rotation ticks, each row followed by its count of ticks
The counts run from 0 to 217.
[ -9  -1   5  20  12 -15  -7  13 -14  -8  24 -14  13   2  13   0  11 -16
   0 -15  20  12  39 -10 -20   3 -18 -14  -5  21  21   6  -7 -24   3   8
   3   2  20   9  -1  16  22   2  11 -21  -3 -21   9   3 -15  19   3] : 139
[  7  27 -17  -5  -3   2 -13  39   7   3 -18 -18  13   9   9 -14 -29  -6
 -31  -1  12  -6  -3 -18 -14  11   4   6  12  17 -15   7  -4 -20  11 -10
  27 -21  -5   5  -5  -8  -2 -11  -7   6  -3  10   8  -5 -31  -8  -2] : 93
[ 10  17  13 -23 -14  29  -9 -11  -3  10  -5 -14  22  25  -1 -19  -9  10
  -1 -20  20   8   3   7 -26  -2  21   0  23   0 -12 -17  -3 -27 -14  -5
  18   1  -8   1   9  -6  -3  15   5  -9   0  16  10  -5 -18 -18 -12] : 32
[ 27   5   5  -8 -17  23 -18  -1  12  11  -6  13 -11   4 -25   5  -4   2
 -16 -27 -19  -3 -13  -9   6 -13   4 -24  -1   1 -17 -35   7 -15  -5  -6
  -3  22  23  13  -1 -15  25  -7  -8  31   9   3  12   2  -7  -9  -8] : 210
[ -5   0  10  22  11  -7  -9  19  -5 -13  20 -13  17  -3  19  -5  12 -13
  -3 -17  19  10  42 -11 -17   3 -18  -9   4  17  14   2  -9 -27   1   8
  12   1  15  10  -4  18  22  -3  11 -20  -5 -20  12  -1 -19  15   6] : 140
[  3  -1   0  -4   0 -14  20  -3 -16   9  14 -18   5  28 -16 -14 -13  -6
  15   1   7 -23  -2   9 -18  -7  11  -1  -4  10  15  12  24   5 -11  10
  -6 -16  11   8  21  10   0  24  38  22  16  -3 -15 -10  14   6 -25] : 185
[  1 -16   0 -30  -2   0  -6 -26 -15 -15  -7 -27   7  -3 -12  13  26   3
 -10   7   5  -5   8 -14  14  -7   9  30 -20  -4 -18  17  -8   2   1 -15
  -1   9  -9   4  -2  34 -21  -4   8  -8   7  12  13  14  23   7   6] : 166
[-10  12 -20   1   7 -18  -3  23 -18  11  15  -9   3  10 -12  -3 -27 -27
 -24   4  -1 -17  -3  -8  -6  21  -3   2 -28  30  15  21  -2 -10   0  -2
  -6  -1  27  25  15  -6   0  -8  14  14  15  -2  17   5  -5  -3 -10] : 88
[ 15 -14  -2 -13   6  -3 -25 -28 -13  13   8  -6   7  13 -20  -8   3  10
  27   4  19   8  15   8   7  -4  10   0  27   7   6 -14 -27   0 -16 -19
   7  10  17 -15  18  19 -11  23   7 -11 -23  -2  -1   4 -28   9  -8] : 132
[ 22  -3   6  13  19 -15   4  30   7 -17   2  10  -5  34   7  11   0 -16
  23  10  19   0  15  -1 -19  -1   0   4   2 -12  32   1   4 -19  -4  11
  18 -10  -2 -22  -1  11  17  22  -1  13 -10 -20  -7   7 -10  12 -16] : 125
[ -1   1  13 -15  -6  -2   7 -22 -12  15  11 -16   0  13 -30 -18 -11 -10
  31  -8   4   4  16  11   8   8  11   6  16   8  -1   9   2  10 -25  -1
  -7  -2  13  16  35  11  -8  18  38   9   8   7   2  -8   6  -3 -27] : 21
[  0  -2   1  -7 -18 -15   1  27   7  -6 -25 -33   0   2  -4   2   4 -16
 -11  -6 -11   3   4 -39   8 -17   1 -25  17   3  -8  11   5   5  30 -18
  18 -28  -5  -4  -7  17   1  -3 -18  11  -1   3 -15   4  -5  23   1] : 107
[  6  -1  -7  15 -18  11  -7  22   5   0   4 -18  17  -7  16 -13   7   6
 -42 -26   2 -11   0 -17 -15 -19  -4 -27  10  16 -13 -14   6 -28  10   3
  16 -10   5  22 -16  15  18 -11  -1   5   4   1   0  -5 -25   4  13] : 205
[ 19  31  16 -24   7   5  -3   7   2 -15 -31 -22   2   8   0  -2 -10   5
  -4  -6  17   7  18 -25 -11 -11   7   3   4  -8 -36  -5  11 -11  -5   0
  26  -6 -15   1 -14 -17  14  -2 -13   1   5  -3  20 -20   0   8 -12] : 158
[  2   8 -18 -10  -2  -2 -13  -2  -9  24  11   0  -3   7 -33  -9 -28 -17
  -3  -7  -7  -1  -7   7   5  14  -1   2  -7  27   4   1  -5   6 -10 -15
 -15  10  42  22  25 -15   3  -2  22  19   8   2   9  -1  -7 -10 -22] : 85
[ -8 -10  -7 -16 -16 -18  -9  11 -13  -2 -11 -33   5  -3  -7  10  11 -18
 -29   7 -11  -7  -2 -31  15  -2   8  -7  -9  10   2  24 -13  -5  28 -22
   9 -13   0   7  -1  28 -20  -8 -16  -1   0  10   2  25  -5  15  18] : 104
[ 21   0   6   8  15 -34  14  23  -2  -9  -3  -3 -11  31  -5   3  -9 -17
  29  13   8  -8  11 -10  -9  -7   1 -10   4  -7  27   9  14  -1  -1  10
  15 -18   1 -16   7   8  12  24   2  20  -3 -23 -14  -1  -5  25 -19] : 123
[ -8  13 -21   5   7 -21  -2  32 -18   5  12 -14  10   6   0  -5 -26 -25
 -30   3   3 -20   0  -8  -7  22  -1   6 -24  27  11  25  -1 -17   3   0
  -2  -8  20  27   6  -2  -1  -9  11  11  14  -4  16   6 -10  -3  -3] : 89
[-10 -10 -10  11 -10  -5  -5   9 -21   3  22 -23  22   3  10  -1  12  -5
 -39 -14   3 -16  -2 -11 -21 -11  -2 -28 -19  24  17   1   4 -27  13   2
  -4  -2  20  23  -3  16   9  -4   6  -2  12  -5   4  11  -5   6  16] : 202
[  4 -15  -3 -23   6 -19  -6 -25 -14 -10 -10 -33   2  -4 -20   2  17   3
  16  14  12   4  18 -17  21 -10   2  23   4  -1 -17  17 -11  21   1 -20
   6  -4   2  -7   5  33 -20   7  11  -8  -6   2   0   2  12  22  -4] : 6
[ 25   8   4  -5 -21  26 -18   4  15  10 -10   5  -7   1 -18  -2  -4   4
 -18 -30 -14   1 -11  -9   0 -17   2 -27  11   0 -22 -37   6 -17  -5  -6
   1  14  19  15  -4 -12  24  -7  -9  27   7   5  10  -3 -14  -6  -7] : 209
[  6   4  -5 -33 -11   8 -26  -1  -7  10 -14  -1  -5  22 -25  20 -12 -21
 -16  -6  -7  14 -15 -12  -2   9  12   1 -17   3   3  -4 -14 -14  10 -29
  -3  17  13  -7   6 -18  -5  -3 -29   5   4  15  18  24   0 -15  -7] : 99
[ 18  -4   6   1   4 -37  15  10  -4  -2  -7 -12 -11  17 -18  -6  -9 -13
  28  21  -1 -15   8 -10  14  -9  12 -17  10  -2  16  11   8  11  -3   2
  13 -21   2  -5  13  19  -5  25   6  23  -6 -14 -15   0  -8  30 -17] : 121
[ -5 -10  -9 -30 -13  -3 -22  -4 -15   5  -7 -10   0  12 -17  24   4 -24
 -27   3 -12   2  -9 -19   7  10  13   5 -27   5  10  14 -17 -13  17 -26
  -4  15  12   1   7   5 -16  -7 -26   1   7  15  18  32   1  -6   5] : 101
[  9 -17   1 -11 -14   9   6 -17   2   8   5 -14   3   7 -22 -17   5   7
  12  -2  -1 -13   0  16  14  -3  12  24  18  -1  -7   5   0  11 -23  -1
  -3  -5   1  14  23  37 -20  16  40  21   4  18  -9  -1   6 -12 -16] : 181
[  2   0  -2   0   2 -14  23   7 -14   3  14 -16   6  33  -4 -10 -11  -8
  11  -2  11 -18  -2   8 -28  -7   8  -2  -6  10  21  12  27  -3  -9  15
  -4 -19   8   7  17   8   5  24  34  21  15  -7 -12  -7  12   6 -23] : 186
[  5 -10  11  -2  -5  24  11  15  22 -24  -1  -4  -3  21   1  15  20 -17
   9 -30   1  18  12  -5 -18 -11 -11  24   3 -18   2  -1  22  -6  -3   3
  -1  -4  -6  -6  -3  19  20   2  21  17  13   0  -6   7  35  -8 -23] : 175
[  5 -10  10  -1  -5  26  -7  -1  17  -7   6  -4   7   0  -9 -11  13  -6
  19 -20   8  20  22   8   7  10  -2  39  33  -4  -8  -1 -13  -4 -20  -4
   9   0  -2   5  17  33  -6   4  34  -1  -4  10   0   1  -1 -18 -15] : 17
[ 23  -7   0  -7  -9   0 -17  -4  -6   7   2  10 -12   0 -27  15   3  -6
 -25  -3 -23 -25 -15  -4  18   0  10  -7 -34  -3  -1 -10  -3 -16  -7   3
 -10  27  23  23   1   3   6 -10  -6  31  17  -1  23  18   1  -5   2] : 213
[ 24 -13  17  -8 -17  23  -9  -9   9  -4  -1  11 -12   5 -19  20  22  -4
 -12 -24 -20 -11  -6  -1   5 -14  11  -3 -20 -19  -5 -20   7 -21 -10   7
  -7  28   9  17  -3   8  15  -5   0  27  19   5  17  16  14 -11  -5] : 50
[ -7  -6   1   0  13 -27  -8 -17 -28   7  24 -13   6  17 -13   3   5 -13
  19  -3  15   9  24  -3 -12  -5  -7 -23  -6  24  25   2  -7  -3  -2  -8
  -6   8  35   2  17   7  12  18   8 -15  -4 -23   4   3  -8  28  -8] : 136
[ 20  15  15 -35   3  16 -13 -11   0 -17 -23  -4  -7  20 -13  19   4  -1
   0 -12  12  16  11 -13 -10  -9  11  21 -17 -18 -23  -9   5 -11  -7 -10
   8  18  -7  -8  -9 -19  12  -1 -17   2  11   3  26   2  19  -3 -14] : 161
[  2  14  19 -13   7 -13 -10 -13 -23   4   7  -6  -5  -5 -20   3  -4 -19
  -3  -3  -2  -7  24  -5  13  14   3   1 -33  10  -3   6 -11 -14 -20   8
  -7  25  22  34  14 -10   7  -4   5   0  17  -9  38   1   1   4  -6] : 150
